In the rows, 128 means zero.
Each path below is one point turned by a fixed rotation once a step. After each direction that follows a path, write how fast that rotation turns it, in degrees per step (0 if it stays still).
Each turn is a multiple of 5 degrees from 10 to 175, or 0.
Each row of a path follows its step; steps can be skipped.
Path 1:
step 2: [131 108 117 130 122 123 126 141 121 128 127 129 124 121 128 140 124 120
 134 141 127 128 136 118 134 133 122 127 116 125 129 126 124 138 111 131
 128 117 118 142 135 134 129 126 122 128 128 128 125 112 131 122 108 114
 117 130 123 123 124 132 136 134 143 129 131 139 117 127 122 129 121 142
 142 119 132]
step 4: [121 134 134 138 124 124 134 120 134 134 120 130 130 124 125 134 122 126
 125 120 115 138 131 135 117 136 132 120 129 124 128 140 128 118 120 129
 123 137 149 134 126 141 123 139 118 130 108 128 120 139 129 128 120 137
 115 129 140 139 135 128 120 117 124 138 121 112 128 143 137 124 135 139
 126 131 116]
step 6: [124 126 108 117 126 127 124 142 135 137 124 124 125 140 116 113 133 130
 137 128 124 131 113 127 125 147 133 136 129 131 113 135 133 128 137 135
 140 127 130 129 129 125 120 120 122 117 138 136 126 143 128 128 116 130
 137 129 122 128 132 116 143 118 122 125 128 131 120 116 128 138 123 121
 129 129 142]
step 9: [120 139 129 138 124 138 133 113 130 122 125 122 134 135 135 130 134 138
 135 127 119 126 132 146 127 141 124 120 123 126 126 132 118 133 126 142
 118 128 132 139 132 133 127 127 135 122 126 128 129 133 121 113 130 131
 134 105 128 127 134 135 134 133 135 128 130 126 120 141 150 125 121 140
 140 115 116]
step 10: [111 122 119 136 133 126 133 122 126 125 140 127 131 116 119 137 119 119
 138 129 136 134 124 124 117 124 134 119 122 127 128 138 133 133 122 133
 134 112 128 128 139 121 124 137 121 128 128 132 134 116 137 117 127 131
 121 107 131 137 122 133 131 133 118 128 128 137 138 137 118 129 114 134
 110 133 147]
step 11: [135 135 137 117 131 126 133 132 130 130 130 136 126 122 126 131 136 120
 123 132 130 112 112 125 121 131 129 139 140 118 123 137 141 134 132 153
 133 135 130 135 127 131 119 127 126 140 132 136 114 133 120 127 118 130
 127 140 129 137 136 131 138 115 126 113 141 118 133 133 113 137 129 125
 120 127 134]
step 14: [121 120 130 128 126 132 121 124 136 123 136 115 121 139 135 127 126 130
 143 126 119 139 111 127 122 136 121 123 119 123 117 126 118 140 119 126
 129 124 139 126 131 126 120 121 127 134 126 129 123 128 112 142 124 118
 121 128 123 124 120 122 142 143 138 117 129 145 119 135 142 137 130 135
 141 117 132]
step 15: [127 131 124 142 127 126 138 143 132 120 111 118 122 139 125 144 124 118
 136 130 154 142 136 128 123 111 127 130 130 122 120 132 129 125 118 137
 135 121 129 138 128 116 130 132 128 131 121 133 137 126 122 121 122 133
 110 118 140 129 124 128 126 119 123 130 129 124 131 133 123 127 132 127
 138 115 134]
step 20: [125 125 132 141 133 135 131 136 126 136 130 131 129 144 126 132 130 117
 127 126 115 121 156 130 123 132 131 127 123 131 121 127 137 130 121 129
 133 122 137 140 120 141 137 135 123 133 115 121 130 129 130 129 130 136
 115 124 138 128 112 129 137 122 133 119 126 117 109 127 126 116 143 128
 139 118 131]
Directions:
[130 128 128 126 130 129 129 128 132 123 127 130 128 129 127 128 130 127
 129 129 128 121 126 129 126 129 128 129 127 129 130 124 128 131 132 127
 124 127 128 126 127 128 127 131 130 128 130 128 128 128 129 129 125 125
 127 131 127 129 128 125 125 128 127 127 129 129 129 129 131 130 128 129
 126 128 131] | 135
[127 127 127 128 126 128 127 127 130 128 126 129 127 126 125 126 130 127
 130 131 126 128 130 127 129 133 130 130 128 129 126 128 131 126 126 133
 129 129 127 128 127 131 128 128 130 128 129 128 129 128 126 128 126 126
 129 131 132 129 129 130 127 132 131 126 123 122 130 130 128 128 128 130
 129 126 126] | 155
[128 128 129 130 129 129 128 130 127 126 128 127 129 126 129 129 131 126
 131 128 129 126 129 129 126 126 132 129 130 129 129 132 129 126 127 126
 128 129 132 127 128 127 128 128 126 123 129 129 129 133 128 129 126 129
 129 124 132 127 130 124 127 131 129 129 128 129 129 127 128 124 128 128
 131 126 127] | 130
[126 128 129 128 127 130 131 125 127 127 125 129 128 130 128 128 129 125
 130 125 128 128 126 128 124 125 124 129 125 128 129 130 127 123 126 131
 124 128 126 125 130 130 130 124 127 129 130 129 128 128 131 129 127 130
 126 126 128 131 125 130 127 127 130 129 129 127 129 131 128 128 127 129
 126 128 129] | 60
[126 127 125 127 126 127 125 128 128 126 124 126 129 133 130 126 129 127
 129 126 132 129 126 128 128 128 130 129 127 129 125 124 128 127 126 127
 129 130 129 127 125 126 128 124 132 127 125 126 128 127 127 127 128 130
 130 130 128 128 130 124 127 127 128 131 128 128 129 132 129 127 126 127
 128 131 128] | 40
